One vector is turned by the same rotation once a step. Each row is the vector after some number of steps, and that number follows the row.
The counts run from 0 to 275.
[ 93 147 159 115 106 181 156 141 138 107  92 115 156 124 132 126 157  67
 133  89 160 141 134 107 119  97 139  81  96 125 131 164  86  54 115 127
  86 108 109 125 119 143 143 158 128 112 162 106 138 142 146 122 122]
131
[107 180 156 140 125 106  79 103 172 109 103 118 139 114 127 163 132 115
 168  80 101 143 174 132 145 122 117 147 112 174 156 139 154  93 145 103
  93 139 145 112  95 127 116 102 108 146 163 160 126 119  97 136  69]
44
[104 150 116 121 149  86 171 151 123 104 108 134 113 107 154 123 151 123
 122  97 106  89 176 127 146  90  81 116 107 164 120 145  92  89 118 104
 102 122  95 180 105 154 127 163 136 147 162  96  90 143 122 133 140]
107
[155 114 130 121 141 131 149 168 134 154 173 134  71 130 130 104 146 116
 102 127  44  94 118 185 146 145 132 159 122 149 110 113 164 172 129 117
 148 128 137 150  88 123 120 159 137 136 103 108 129 130 121 147 146]
266
[156  82 131 113 133 169 137  91  99 154 123 120 175 109 123 151 144 162
  98 141 192 119 128 138 104 133 148 119 118 106 136 114 119 151  60 120
 137 105 135  76 138 144 154 120 119 109 167 115 129 136 156 128 139]
174
[117 169 170 150 113 131  74  98 154 125 129 154 122 125 114 108 144 131
 126  91  70 164 153 131 125 138 141 145 120 174 164 132 160 151 172 121
  81 140 163 111 103 111 115 118  95 136 127 191 174 111 113 138  70]
40
[171  89 142 102 124  96 100 115 163 122 175 139 125 104 131 109 152 155
 116  98  55 140 200 143 134 142 119 134  95 160 136 118 123 171 148 119
 125  94 129  98 118 148 121 146 105 127 172 144 115 112 108 139 105]
64
[143 143 157 110  85 177 117 108 166 126 142 108 148 123  85 151 118 114
 163 119 116 147  82 150 126 160 173 137 106 129 170 123 184 130 128 137
 108 114 149  65 107  90 169 104  90 112 131 182 175 136 124 122  95]
31
[123 190 113 127 127 147 134 130 174  97 126 108 127 127 110 175  80 131
 180 119 105 103 114 172 148 141 143 166  95 176 140 117 196  82 126 117
 131 123 143 151  95 109 166 129 119 157  90 126 123 166 114 131 125]
240
[ 71 185 146 151 160 124 104  83 123 117  58 127 162 113 144 161 138 172
 135 116 179 138 152 103 124 112 113 109 119 167 141 141 137  99 104 128
 110 151 160 132 129 147 124 105 119 153 145 141 144 127 133 132  79]
190
[ 91 159 160 177 139 154  90  79 123 118  85 170 160 121 124 125 157 158
 123 106 160 176 105 113 125 127 127 101 141 172 151 144 119 138 142 122
  91 138 167 118 146 134 113 113 114 140 118 162 168 134 129 129  99]
186
[116 190 105 158 122 154 115 122 158  97 112 136 153 121  99 156  88 155
 177 124 116 130  86 160 141 141 139 126 138 185 145 121 180 105 130 120
 118 135 168 141 110 112 150 112 113 158  76 148 149 157 111 124 122]
222
[167  95 126  97 144  87 151 149 138 111 137 115 104 118 142 141 149 129
 142 119  92  81 188 167 151 111  80 128  90 151 114 129 104 118 124  93
 156 103 101 143  99 156 138 150 123 132 189  98  82 148 113 132 142]
88
[126 118 131 149 171 100  88  90 117 178 166 131 128 136 124 109 149 183
  86 158 106 123 133 158 126 121 133 167 122 154 142 107 175 199  87 115
 137 149 173 114 105 131  84 123 107 128 115 124 145 143 136 162 107]
19
[ 84 166 144 170 122 196 151 135  98 133 110 153 129 129 125 111 150  72
 128 132 150 147  71 128 126 134 142  81 142 120 137 143  78  89 132 120
  80 136 130 173 121 124 142 156 132 128  94 136 149 166 149 130 152]
140
[ 86 175 142 123 147 112 138 151 147 142 115 120  85 116 143 138 154  94
 120  89  61 113 187 136 154 106 116 148 110 189 119 141 138 103 147 104
 106 161 133 169  63 118  98 154 146 155 142 142 117 118  96 155  98]
272
[161 102 120  68 103 137 115 139 171 120 187 102 133 129 146 122 130 123
 115  87  92 121 164 141 122 137 141 168  75 160 117 125 159 138  99 116
 155 104 123  81 111 122 133 151 122 111 182  99 117 128 107 147  88]
256
[155 101 117 135 149  98  73 112 134 120 185 137 145 128 132 100 135 201
  87 115  91 121 149 146 114 132 116 169 115 198 131 114 167 182 119 135
 142 139 163 100 135 138 100 143 113 147 129 117 117 135 120 143 100]
229
[103 142 173 157 113 204 144 112 109 140  94 145 154 129  98 117 154  88
 111 134 158 166  67 122 105 146 168  73 153 106 144 135 102 130 117 132
  90 115 138 116 146 116 155 130 120 107 111 152 166 145 156 103 137]
159
[157  78 142 117 147 129  96 160 133 142 175 151  86 128 133  85 166 105
  83 108  31 126 166 160 124 153 146 150 111 160 119 126 144 164 134 120
 149 130 145 112  94 131 110 166 134 121 139 116 121 113 125 153 113]
270
[154 110 126 164 161 143 125  87 102 147 154 139 145 122 119 136 103 218
 112 167 127 116  91 183 140 139 115 134 133 143 138  87 163 191 110 131
 156 113 174 129 128 134 134 108 118 130  85 128 135 152 153 129 149]
202
[119 173 118 121 154 102 145 128 161 117 140 104 155 118 132 169 106 162
 161 122 120  91 164 154 151 111 107 172  80 188 137 122 183  98  85 110
 141 134 147 133  87 132 131 147 138 149 146  94 100 146 110 132 104]
235
[140 121 121 110 147 134 130  95 118 169 161  89 143 121 113 152 110 180
 110 170 141  84  94 166 115 126 145 152 101 119 138 110 190 159  62 120
 166 134 189 105  94 100 162 114 122 108 129 107 138 165 155 142 135]
10
[ 94 166 133 137 124 133  95 141 189  97 117 158 124 141 127 122 152 103
 145  57  62 153 161 125 134 141 140 144 115 185 146 132 162 103 153 131
 101 134 144 117 123 132 101 163 119 162 130 144 137 132  91 158  71]
250
[ 95 132 139 158 162 130 160 132  76 174 111 139 114 112 152 105 155 131
  63 161 130 107 112 141 122 107 123 112 130 136 125 130  91 151 105 107
 119 153 139 186 118 153  88 163 153 129 117  99 122 151 163 148 169]
143
[130 151 142 122  98 188 112 164 165 105 166 136 100 147  98 119 140  52
 154  98  57 135  96 163 130 152 162 132 122 162 132 117 167 111 162 129
 114 126 128 113 107 107 150 151 109 118 107 147 157 128 106 136 118]
264
[194  93 141 123 103 140 123 127 133 150 173 138 108 134  97 132 121 140
 136 148  68 120 126 195 143 175 130 162 128 143 131 100 166 192 144 121
 147 105 158  97 117 114 165 111  99 118 115 162 135 121 114 145 130]
55
[119 154 112 146 168  76  99 110 149 129 138 122 129 112 144 137 119 197
 120 114  95  89 164 149 137 102  88 185 109 208 137 109 170 154 113 114
 163 148 164 141 103 146 102 144 119 164 112 110 107 149 111 155 100]
230
[156 115 139  95 109 147  93  82 162 136 173 103 174 126 121 142 133 146
 121 112 140 139 150 128 112 127 154 144  87 132 150 109 163 139 117 125
 121 105 152  50 110 113 146 114 101 109 183 139 144 120 125 128  73]
27
[146  75 153  92 100 188 146 139 123 118 142 123 146 128 136  99 171  78
 104 106 159 137 132 105 110 120 165  82  95 106 129 140  80 100  97 116
 100  86 105  88 141 141 158 166 130  88 180 104 136 144 134 123 116]
132
[114 153 133 136 117 171 173 174 125 112 116 144  97 137 124 116 131  59
 157 126 115 124  89 161 117 128 136  77 134 137 135 153 112  67 153 113
  87 123 122 176 112 130 169 180 137 136 103 124 142 165 136 117 167]
117
[121 141 130 142 158  74 142 143 122 127 114 123  85 107 137 128 134 138
 132 103  80  94 183 160 142 109  81 139 110 176 119 134 116 114 157  99
 125 129 121 188 101 153 116 171 126 164 135 114  80 124  89 130 129]
84
[ 85 182 124 143 142  98  91 113 173 100  95 126 151 116 137 134 115 168
 144  85  97 119 150 123 139 101  99 154 129 210 136 125 173  87 123 109
 130 150 149 139 103 141 107 141 118 161 135 137 119 137 103 150  82]
231
[ 99 193 127 143 131 144 111 142 164 109 129 140 102 143 107 120 116  99
 171 109  68 136 105 158 135 136 151 145 129 199 130 126 171 100 148 129
 117 147 154 159  96 107 131 150 120 155  93 144 144 151 112 141  99]
245
[102 122 120 144 178 104 104  92 112 164 133 107 144 115 159 114 145 190
  72 128 144 105 144 127 124  87 125 154 115 151 131 107 148 150  66 130
 143 156 163 130 102 126 101 144 120 147 157 102 123 159 145 155 107]
1
[150 120 141  91  96 165 105 128 195  88 166 126 160 124 115 127 119 132
 149  84 120 148 127 133 133 137 161 144  99 173 138 118 174 102 122 123
 145  93 147  55 130 109 171 130 116 116 146 123 146 137 110 125  79]
237
[109 197 138 146 117 180 101  98 140 142 113 119 145 131 100 164 127 130
 149 133 152 137  68 150 129 126 168 134 120 145 149 121 196  94 124 125
  93 144 170 118 105  85 155 115 111 127  87 163 167 157 134 126 103]
12
[136  74 132 108 140 137 143 138 110 127 153 140 125 120 149  74 179 110
  72  94 117 117 167 100 103 112 130  92 104 112 125 144  62 143 107 115
 107 104 102 105 139 154 124 164 121  90 182  76 118 139 153 130 130]
128
[160  96 142 109 125 175 104  87 143 143 170  98 166 117 102 127 119 156
 112 142 149 123  92 137 114 127 187 125  99 111 143  97 184 158  73 134
 127 128 161  61 118  98 166 121 110  96 150 123 153 153 145 133 105]
9
[126  90 117 100 152 110 162 146  90 139 129 107 122 118 151 111 162 136
  76 125 141  92 169 117 135  92 109 106  92 132 113 147  84 111  63 103
 129 119 104 151 108 155 128 162 155 125 170  58  93 155 144 138 147]
129
[116  97 160 154 125 179  91 108  86 158 127 174 137 135 132 105 169 133
  80 125 145 177 103 118 104 135 156  84 142 125 155 128  84 151 131 121
  85 124 165 118 163 137 101 139 124 105 125 143 162 140 156 137 130]
164
